(in the rows, 128 means zero)
Each path below is one point turned by a fixed rotation once a step. After each direction that follows a path, write how fast that rotation turns it, in deg/step (0 if it stays still).
Each turn is a multiple of 5 degrees from 10 to 175, or 0.
Each row of a path follows its step; steps can be skipped.
path 1
step 0: [132 136 124 128 134 134 122 119 123 120 122 133 132 125 130 138 125 138
 139 119 130 131 137 110 132 128 126 136 124 123 125 117 127 127 127 133
 123 123 123 125 122 133 125 128 124 124 132 140 135 122 130 125 127 115
 126 129 126 126 132 125 122 127 128 129 140 125 129 128 134 127]
step 2: [125 124 127 133 143 138 129 129 133 119 128 128 123 134 126 125 130 126
 141 139 130 123 130 120 131 136 132 126 120 118 131 120 135 130 126 125
 131 133 132 117 118 132 129 130 124 125 128 134 131 123 125 131 132 111
 133 125 128 125 130 116 133 119 128 133 123 128 122 122 121 130]
step 3: [136 128 125 120 132 128 117 133 134 137 133 126 119 132 128 124 128 128
 131 134 133 124 134 133 121 126 130 118 125 131 131 112 139 135 131 123
 123 127 134 131 119 131 129 127 124 126 131 127 134 121 125 130 125 120
 115 125 132 124 124 117 131 125 136 131 131 130 131 111 132 124]
step 4: [131 118 119 123 127 127 131 117 120 131 129 131 120 130 124 130 125 128
 144 139 132 130 129 125 119 128 130 129 132 130 122 117 129 128 126 127
 118 128 125 124 120 127 122 117 127 129 131 131 144 128 118 123 123 121
 130 127 130 127 130 129 128 129 143 138 126 134 124 129 119 124]
step 5: [134 128 132 127 133 134 124 121 119 126 117 122 121 127 125 137 136 141
 134 119 136 125 136 133 130 128 135 134 136 127 123 125 127 133 126 125
 122 122 130 126 125 120 130 126 121 124 128 136 134 125 122 126 124 127
 121 133 131 117 120 126 129 133 141 138 138 123 127 120 131 129]
step 6: [123 133 122 122 137 129 125 124 128 124 128 133 130 141 129 131 121 132
 136 133 130 131 127 122 131 132 131 128 128 122 122 124 117 130 131 141
 136 124 135 122 125 116 136 129 125 132 128 130 147 130 132 122 125 122
 120 139 128 115 125 126 125 127 136 131 134 121 129 133 126 132]
step 7: [126 130 128 131 137 124 125 134 132 116 131 128 127 126 130 144 131 125
 124 130 128 126 134 131 135 137 133 130 127 116 121 118 127 124 134 136
 125 130 139 123 123 131 135 124 119 123 117 136 134 118 136 124 125 118
 127 122 130 124 129 121 125 128 129 144 132 127 131 121 128 124]
step 9: [122 121 123 123 131 136 121 118 125 133 128 135 122 124 132 128 121 131
 133 130 134 130 132 123 132 139 143 128 132 133 128 117 138 122 123 130
 129 129 131 124 118 131 123 123 128 122 132 132 129 120 122 128 129 118
 125 106 132 124 127 130 126 124 132 131 134 127 129 123 128 124]
step 10: [131 118 131 126 139 140 131 116 120 128 123 124 128 129 127 126 129 130
 138 136 131 123 134 129 127 130 141 123 133 134 128 121 127 137 125 125
 123 140 139 123 123 128 134 137 130 128 135 127 134 127 123 120 116 132
 121 128 132 116 127 122 138 124 130 133 128 130 133 124 129 126]
step 12: [135 132 125 126 128 128 119 123 120 124 125 126 129 128 128 143 121 132
 125 126 126 133 128 125 128 126 124 123 127 121 122 117 125 126 135 130
 119 130 135 129 121 132 128 130 132 127 128 131 142 127 130 123 118 119
 123 139 143 123 126 118 133 136 134 137 125 131 128 122 136 121]
[129 128 130 127 127 129 132 127 127 130 128 130 125 129 129 127 131 130
 130 126 127 129 129 129 130 127 127 126 129 131 129 127 127 129 129 128
 128 130 127 128 129 128 127 125 128 128 129 128 127 129 128 126 125 128
 125 127 130 126 130 130 127 128 129 127 128 130 126 128 126 128]	60
[126 129 124 129 131 130 127 131 128 131 127 130 128 126 131 128 129 126
 128 129 129 129 126 129 130 127 129 128 127 126 129 126 128 130 130 127
 128 130 129 129 126 127 128 126 129 127 125 129 123 126 129 129 129 126
 126 129 128 128 129 128 128 126 128 129 125 128 128 131 129 129]	60
[127 128 127 128 129 124 130 126 128 128 126 128 127 128 132 123 129 127
 130 128 126 129 128 127 126 127 129 127 130 129 128 127 125 128 127 129
 129 129 130 128 129 130 129 129 128 130 127 127 131 127 127 128 130 129
 127 131 129 131 128 128 128 128 129 127 125 126 128 128 130 129]	160
